(in the rows, 128 means zero)
Which row each row swaps with, under one turn or mirror
Tosir: [144 136 162 145 122 122 133 133 115 136 119 140 130  91  97 108 136 138
 117 105 153 129]
Lole: [ 86 110 113 109 123 146 130 115 127 113 129 128 136 153 148 130 121 119
 130 137 104 149]
subi: [157 139 143 154 126 110 123 147 137 139 117 137 152  99  94 106 122 137
 123 121 147 132]
pez: [140 139 142 139 132 106 125 154 127 155 106 137 122  96 114 115 117 156
 103 115 152 140]
Golug: [118 124 107 111 127 143 144 126 125  99 144 134 136 167 157 152 131 128
 157 145 108 117]
digek: [111 114 118 127 117 144 125 112 136 102 136 129 164 150 124 119 125 105
 146 142 103 139]
gil: [124 106 111 121 142 132 139 116 120 106 146 139 123 167 165 157 120 135
 147 144 111 124]
kifi: [100 112 138 119 114 156 137  98 115 100 136 133 140 139 126 121 140 106
 140 123 112 136]
kezep: [133 144 117 155 134 117 131 123 114 161 101 131 114 116 109 107 140 135
 112 125 176 135]
biv: [ 93 123  96 132 126 146 134  94 115 130 117 125 124 159 136 118 144 108
 133 141 139 141]
luset: [170 152 135 142 138 105 140 165 125 140 122 143 123 111 123 138 125 162
 130 121 156 109]
guv: [162 152 122 135 156 109 148 166 123 151 124 142 119 111 126 137 127 150
 127 125 157 104]
dupig: [170 131 136 148 149  97 136 151 120 142 127 147 112 117 135 144 116 167
 124 124 153 116]
lol: [115 127  97 107 148 144 150 131 123 113 144 133 131 161 157 150 131 118
 150 145 114 111]

Tosir is swapped with kifi
digek is swapped with subi
dupig is swapped with gil
Golug is swapped with luset

Which row each row swaps with, under one turn or mirror
rega: [125 142  99 167 154 139 130 132 171 106 105  86 150 162 151  93 174]
Bab: [113 128 126 125 159 132 132 112 146 132  93  99 121 109 156  87 168]
kuno: [150 123 128 174 129 138 147 159 145 104 118 110 144 180 151  97 178]
vobu: [117 115 101 125 148 119 136 141 157 133 115 100 168 127 105 121 137]
Resab: [143 126 143 119 107 129 140 113 140 148 114 103 162 133 125 111 153]
Furi: [147 115  84 139 123 143 138 126 140 139 129 107 154 115 108 124 139]
Vor: [141 142 146 108 135 132 129 111 132 134 113 112 130 114 163  91 163]
Lize: [150 141 122 112 118 141 130 165 146 123 100 142 133 156 135  83 166]
Dami: [151 138 141 151 170 131 138 119 141  91 119  97 128 137 171 105 123]
pur: [157 126 124 185 136 148 144 138 145 105 110 112 106 169 151  98 162]
lon: [146 142 150 103 139 125 135 122 130 132 112 112 129 117 163  90 162]
pusot: [143 107 117 147 150 122 140 152 136 102 140 118 120 156 165 148 129]
poga: [129 126 107 126 162 117 141 135 149  91 129  79 158 115 135  87 140]
lanip: [122 141 103 160 156 141 137 141 172 104 101  89 150 163 157  90 177]
kipaz: [140 149 139 148 127 173 122 128 139 138  97 125 145 163 146 116 166]
Tato: [136 109 104 147 157 129 133 153 137  92 123  96 114 150 182 141 136]
Kero: [146 150 101 140 105 156 115 118 164 122  97 122 139 162 134 110 157]
Bobe: [147 130  83 154 112 149 125 110 164 100 113  94 136 148 128 123 155]
bez: [134 128 120 107 110 119 158 134 151 142 102  92 150 120 120  97 147]
zes: [160 123 128 155 136 131 134 148 125  96 130 122 109 155 182 130 144]
daza: [117 133 108 144 153 132 141 135 160 105  91  83 120 139 186  92 175]
fen: [144 110 116 157 143 121 142 158 136 107 133 116 115 150 179 140 124]
fur: [109 110 104 127 165 116 135 136 132 127 117 113 145 107 132 128 127]
mapov: [169 122 122 151 140 139 154 180 142 125 118 120 122 166 169 117 126]
Pir: [148 132 144 118 139 119 147 171 140 128 101 140 123 142 142  85 136]
vukir: [124  98  98 129 154 120 143 141 145 126 127 108 150 117 115 140 135]
sifi: [118 105 100 130 149 112 141 141 141 122 136 114 152 127 123 142 128]
Luda: [167 100  90 140 129 164 140 131 120 132  89 107 151 111 156 105 148]
Les: [156 101 102 153 140 154 136 165 141 142  82 102 149 144 172  89 127]
Lor: [154 109 106 154 142 147 138 170 143 149  93 103 133 153 175  94 117]
bige: [162 105  78 138 132 161 149 129 120 130  99 105 147 108 140 115 155]
lig: [128 139 115 118 105 151 127 166 139 129 115 106 160 151 144  91 181]

kuno is swapped with Resab
Lize is swapped with Kero
pur is swapped with bez
Dami is swapped with poga
Pir is swapped with Bobe
mapov is swapped with Furi

Which row each row swaps with, under one turn or mirror
Gegud: [123 127 122 125 118 131 115 145 133  84 161 116 114 157 131 142 115 152
 105 136 146 118 150 112 206 119 143 110 116 112 150 150 113 134 135 141]
lufub: [121 138 112 145 117 107 129 125 156 118 175 147 120 158 160 133  94 155
 132 137 122 111 137 116 182 130 118 109 132  97 145 135 143 135 138 134]
sugul: [134  93 140 132 137 146 104 101 109 119 108 104 183 129 110 171 147 125
 121 140 132 102  96 113 138 102 145 128  83 113 142 118  99 143 152 114]
birep: [130 132 119 120 121 126 132 134 138  92 182 133 109 152 128 141 109 147
 119 133 142 120 154 112 198 121 142 112 107 105 145 147 108 144 145 152]
Fezu: [132 130 137 159 122 108 125  90 133 152 141 129 165 123 161 181 130 159
 156 122  93 116 118 112  98 123 122 105 129  98 140 119 148 146 139 107]
tadu: [125 112 129 134 141 137 122 142 128 104 153 101 120 157 120 136 105 140
 114 144 151 117 139 118 200 104 139 105  96 108 161 138 109 136 134 152]
Rit: [141 100 136 131 110 144 111  98 117 148 114 110 189 122 107 171 149 138
 124 115 125 123 111 114 117  97 143 135  82 125 123 122 115 137 141 101]
ditel: [139 116 137 150 127 118 116  90 117 153 128 115 183 115 139 186 143 156
 142 117 103 120 118 113  92 110 135 109 115 106 140 121 139 147 141 102]
ruli: [121 123 102 127 127 130 118 132 130  90 157 116 122 148 117 131 125 152
 100 133 167 127 142 114 196 121 141 127 106 113 141 130  93 132 133 149]
Sekib: [126 143 110 158 109  99 133 119 155 136 168 136 131 150 165 141  89 161
 146 131 110 120 136 116 153 129 114 104 138 103 141 132 158 134 129 122]
Febo: [136 115 135 147 120 120 110  84 118 144 124 124 185 116 143 184 147 146
 146 125 102 108 110 112  98 117 132 120 116 103 131 119 131 145 152  96]
merip: [131 104 120 132 129 140 104  99 102 118 114 101 178 120 103 165 162 147
 107 120 151 126 114 111 126 109 148 135  90 123 129 116  90 137 138 118]
pugan: [126 101 109 132 145 153 112 125 107  92 171 112 123 155 105 148 126 161
 110 122 166 109 142 111 182 114 157 106 121 116 159 153 106 139 143 131]
muru: [123 141 120 157 113 102 133 113 157 135 166 141 129 147 171 145  97 158
 153 134 107 116 128 113 154 132 112 102 136  97 144 128 152 136 131 125]
Pafem: [133  82 109 138 124 160  96 102 106 123 126 111 177 146  99 153 145 143
 113 116 156 102 101 115 147 105 152 135 103 133 139 132 114 130 142  94]
kelav: [135 131 128 155 122 108 120  93 129 141 142 130 172 118 160 182 133 157
 152 125  95 114 119 112  95 127 129 104 130  97 136 127 145 148 147 104]
zanuz: [132  99 136 131 114 145  96 104 108 124 104  99 186 122 115 178 159 143
 110 122 126 113 108 111 128 104 149 130  93 127 131 125 113 137 141  98]
sebuf: [126 140 115 148 116 107 134 132 150 125 178 128 111 153 156 134  93 161
 136 131 126 120 150 116 177 125 120 102 132 101 147 136 148 130 129 137]

ditel is swapped with lufub
sugul is swapped with tadu
merip is swapped with ruli
Gegud is swapped with zanuz

Which row each row swaps with, under one turn or mirror
begiv: [118 165 115 174 115 153 116 130 154 137 116 135 131 120 139 132 138]
dav: [127 119 128 124 153 151 131 117 123 108 114 160 150 139 116 161 117]
vuzu: [143  79 113 114 147 116 114 113 118 155 149 113 138 128 126 122 131]
Davik: [133 131 107 108 151 107 110 115 137 125 108 130 168 120 109 116 146]
zadu: [111 122 129 130 112 136 144 128 152 114 124 103 102 144 163 138 112]
padig: [126 129 105 100 132 114 130 142 109 124 154 108 139 105 116 151 135]
Mufo: [126 166 104 135 113 114 125 162 133 107 118 129 133 117 125 140 143]
nule: [113 116 124 133 125 112 133 137 151 111 124 100 111 154 166 131 109]
zafov: [125 175 130 159 120 150 118 114 149 134 129 143 144 115 133 126 139]
Dizev: [133 124 103  91 136 119 125 129 126 109 119 102 152 104 116 137 135]
gadil: [134  84 103 141 120 138 116 133 157 146 107 111 104 147 143 141 123]
gupem: [133 157 138 140 119 130 133 106 142 156 151 135 136 121 122 103 149]
zuvi: [150  97 142 108 148 121 113 128 102 135 162 135 129 134 125 131 132]
zuve: [118 133 143 122 158  96 123 114 126 110 145 142 148 152 143 120 123]
Dabu: [128  97 112 146 117 149 111 156 138 114 103 131 115 156 132 159 117]
Pase: [115 141 130 146 102 155 153 122 141 122 126 131  98 132 152 130 126]
rab: [123 114 129 125 150 149 119 108 123 109 112 166 157 145 111 143 128]
manem: [126 178 131 160 114 146 113 134 139 143 134 145 136 118 130 134 142]
fisug: [145 102 119 108 133 146  99 122 133 151 139  88 140 107 125 142 126]
pibu: [141  83 126 136 109 157 113 141 115 138 132 118  99 116 135 131 127]
rulep: [149 109 123 128 112 127 117 133 147 166 153  89 116 124 130 117 136]
togak: [113 153 113 171 107 134 143 123 144 143 127 148 114 136 145 118 138]
tar: [109 162 104 126 110 127 148 143 124 118 140 120 126 107 127 149 137]
velu: [132  79 102 148 130 128 113 112 146 162 117 122 123 152 144 118 134]
bapa: [132 127 149 117 155 103 115 126 112 118 159 149 142 148 134 129 130]
bekuf: [124 117 114 163 135 124 118 102 140 157 122 162 137 154 137 110 145]
nane: [155  99 118 121 134 137  88 136 138 148 142  89 138 115 130 140 126]
Fefut: [127 130 143 144 124 158 126 110 107 129 135 168 126 113 123 116 142]
kove: [ 91 131 118 137 138 129 131 108 138 113 107 110 150 131 134 105 100]
maf: [128 137  92 142 111 112 113 158 160 126  93 111 126 130 132 128 137]
Neded: [131 130 128 143 152 125 117 101 133 140 125 178 148 145 120 122 146]
zaf: [148  95 116 120 154 136  87 121 128 148 138 104 154 114 120 135 132]
Limi: [117 120 121 151 142  97  95 161 119 125 131 117 141 149 128 116 106]
navo: [133 106 117 141 130 148 122 157 133 113 109 136 120 149 130 175 110]

Dabu is swapped with rab
gupem is swapped with rulep
dav is swapped with navo
kove is swapped with Limi
padig is swapped with tar
togak is swapped with vuzu
Dizev is swapped with Mufo

Which row each row swaps with, under one turn or mirror
Gaba: [140 131 114 138 125 128 131 140 120 159 154 151 104 112  65 140  89  87
 135 151 134 172 131 128 123 115 173 122 133 109 160 128 118 115 111 117
 123 118  97  78 166 129 110  95 135  90 115 129 137 141 124 117  94]
nol: [122 134  98 127 134 134 163 141 123 131 109 157 129 131  89 108  61  64
 140 111  91 184 163 145  99 149 176 114 139 124 137 135 108 102 102 107
 108 112 118  87 139 148 104 112 123  98 113 127 159 136 122 134 121]
zegal: [118 133 106 146 143 130 112 146 140 128 138 154 131 101  97 117  91  62
 124 157 102 162 161 144 102 149 147 141 138 122 158 124 115  95 103  98
 120 112 107  83 111 154 105 134 109 104 121 137 154 118 139 134 151]
mise: [ 95 133  70 142 138 108 145 131 129 152 144 150 141 142  92 109  84  96
 156 144  97 174 143 171 116 122 151 131 140 131 120 107 115  89 103  87
 102 140 120  85 119 145 119  94 139  73 107 143 165 120 128 114 133]
bozig: [ 99 150  83 149 127 128 108 141 145 131 149 164 137 108  82 129  79  67
 136 149 118 189 140 153 105 155 139 134 147 108 156 137 116 107  95  95
 113 115 124  92 140 152 123  96 127 102 129 144 179 131 132 117 121]
segid: [137 154  73 138 116 172 128 157 111 159 103 106 150  82  99 122 113 145
 165 110 120 149 120 167  91 119 179 106 108 132 158 134 107 105  97 114
  79 151 109 156 127 133 136 124 153 132 140 101  91 135 112 114 121]
sotel: [121 121  87 120 128 173 123 147  84 147 176 105 177  82 118 107 113 143
 173 110 104 155 104 142 111 130 176  92 131 126 140 130 115 101  99 120
  93 147 137 131 121 133 104 127 147 146 148 113 116 109 114  98 101]
mim: [117 148 106 143 139 123 125 128 127 139 153 169 111 118  79 112  97  74
 116 148 103 181 143 147  90 145 150 151 123 125 162 115 119  97 103  94
 125 110 125  90 137 152 117  91 143 128 120 124 166 116 148 147 118]
Vodug: [130 135  78 110 125 163 123 153 107 156 105 103 149  89 107 101 126 163
 186 129 118 129  93 145 107 128 167 113 135 117 140 144 136 115 121 133
  98 140 128 139 144 146 111 124 135 108 149 103  85 111 131 119 113]
Keze: [133 167  90 154 124 124 122 146 129 145 143 163 137 107  79 135  78  62
 131 133 103 174 153 159  79 134 169 131 119 124 153 135  89 101  97 100
  94 121 107 114 131 152 131 113 135 110 108 113 162 147 114 114 136]
bobes: [123 124  83 110 129 179 169 151 107 145  70 106 142 108 110  97  93 138
 174  92 107 161 133 154 109 135 188  92 128 134 139 132 125 105 102 118
  90 138 117 124 132 135 111 124 139 118 148 115  94 125 122 134 107]
Ribok: [120 147  85 119 124 200 147 136  92 152 129 103 144  59 112  96 127 133
 178 131 129 149 160 143 102 112 127 111 116 125 145 132  95 103 100 118
  88 142 164 113 127 140 112 118 153 106 139 112 116 107 114 122 114]
Mepa: [119 123  88 126 134 178 116 157 123 145  95  94 147  77 118 102 128 149
 162 136 125 136 126 151 114 134 159 114 127 131 159 122 135 100 102 110
  99 144 108 124 106 138 111 144 129 128 157 123  79 105 137 133 136]
dafo: [122 128  83 125 131 178 116 154  92 155 100  93 152  89 107 102 123 157
 173 107 127 149 101 145 114 127 162 123 124 133 152 130 147 105 101 119
  95 152 114 142 128 125 122 124 151 132 150 113  96  95 130 148 122]
kati: [ 96 124  93 136 127 196 149 115 114 165 106  94 141 125  97  97  98 142
 175 133 127 174 111 139  90 139 169 110 119 140 148 127 153 105 114 104
  85 137 118 130 151 138 137 128 160 107 105 135  98 113 127  93 133]
mab: [116 134  77 123 143 136  95 170 117 161 100  89 139  86 101 104 121 131
 152 169 107 157 108 140 100 125 151 100 131 130 155 130 155  98 104 112
 100 128 123 134 135 151 140 130 145 126 184 115 109 102 133 126  84]
gel: [113 143  88 136 148 102  90 160 130 147 130 130 129 106  86 114  95  69
 123 182  92 177 132 133  93 136 141 121 138 122 154 133 141  93 105 100
 112 106 120 105 142 166 135 118 129 107 158 126 160 107 133 126  95]
laz: [118 131  99 136 135 134 120 136  98 135 208 154 165  99 101 118  86  78
 141 129  89 174 129 136 101 139 165 111 141 120 135 133 103  96  97 108
 107 121 135  97 125 145 100 119 132 128 118 122 173 118 114  97 113]
Zalo: [139 120 103 123 120 163 132 149 109 171 124 110 116  95  81 131 113 145
 161 135 148 152 109 134 131 104 180 106 125 118 163 126 134 119 112 130
 111 138  99 105 164 115 116 102 147 106 139 123  87 134 123 117  82]
Vek: [101 139  64 126 118 184 114 155 123 149 103  98 155  82 111 114 117 160
 179 127 138 161 101 162 119 139 151 106 132 120 161 132 137 114  96 110
  92 147 126 138 136 132 129 109 149 128 168 132  98 119 132 115 104]
Vif: [ 93 136 108 149 131 161 145 108 124 155 134 132 131 141  79 105  74  83
 148 146 114 192 132 134  84 147 160 126 127 133 145 127 140 103 114  93
  99 117 118 102 155 152 133 117 148  89  81 143 147 120 127  94 146]
Mefog: [123 135  81 115 137 151 150 159 106 154 154  82 123  89 112  98 131 161
 191 143 145 148 123 133 113 127 164 127 126 127 155 129 111 100 106 111
  95 148 129 144 130 133 130 124 156 118 154 114  90 111 118 102  94]
duzup: [116 155 104 133 115 103 116 132 124 132 157 156 124 107  74 118  59  58
 130 134 124 181 150 122  94 139 144 148 142 121 161 129 118 100 103 101
 115 117 100  90 135 154 112 113 130  94 124 130 158 116 125 115 112]
Lifi: [ 99 125  55 127 132 148 150 141 115 165 112 103 154 122 111  98 112 163
 187 128 114 152 117 177 126 112 158 110 130 138 122 103 131  91 102  97
  89 164 120 119 119 131 123 100 154  94 137 134 108 112 126 115 121]
mamug: [117 130  82 119 105 183 115 150  99 161 113  93 146  89 104 105 104 154
 176 109 110 150 115 151 131 118 161 113 128 130 138 129 110 104  99 116
  94 151 123 140 133 134 137 128 155 122 165 114  79  90 123 127 113]
kol: [120 155  97 134 127 168 145 127 103 142 159 140 133  74  96 104 103  77
 151 146 116 168 182 139  92 120 120 129 124 120 143 134  83  99 100 106
 101 122 163  84 130 152 106 110 138  92 117 120 166 113 114 120 123]
teb: [125 150  96 130 135 109 118 141 129 140 149 167 130 115  84 115  86  70
 144 153  94 156 128 134  97 143 152 144 146 106 137 149 114 108 122 116
 120 108 126  95 152 164 103 110 116  80 113 115 165 125 130 121 130]
tesa: [120 148  99 133 142 101 146 147 121 138 195 139 106 112  89 112  96  79
 153 161 125 174 155 126 102 142 151 153 138 119 153 131  93  94 107  98
 112 118 126 103 136 149 124 112 136  93 118 128 163 121 120 100 109]
Dipil: [117 144 102 142 115 127 112 138 119 144 159 162 129 116  78 121  61  57
 132 134  85 181 153 142 115 133 148 143 142 116 134 130  90  99  99  99
 113 117 121  91 140 150 128 113 132  96 127 127 162 103 122 126 132]
gom: [119 143 103 147 139 122 110 139 114 136 148 163 133 117  79 117  80  58
 130 133 102 178 141 134 101 146 148 154 136 121 150 132 122  98 100 101
 119 117 112  94 135 146 112 113 127 102 108 127 180 106 130 147 139]
vizo: [119 142  83 112 107 159 122 145 103 147 110  88 142  81 101 101 100 155
 174 109 147 152 112 129 109 125 159 119 125 133 165 127 140 107 103 119
  92 152 102 138 130 134 122 128 153 123 165 117  74 104 126 115  97]
sibir: [119 134  88 124 130 176 129 141 108 155 109 107 130  93 101  97 137 167
 158 126 124 154 111 155 104 129 160 124 110 135 166 114 140 103 101 112
 107 140 127 134 132 132 127 101 162 152 157 112  88 104 149 146 103]

bozig is swapped with Vek
kol is swapped with Ribok
sotel is swapped with laz
Vodug is swapped with teb
nol is swapped with bobes
sibir is swapped with mim
duzup is swapped with vizo
dafo is swapped with gom

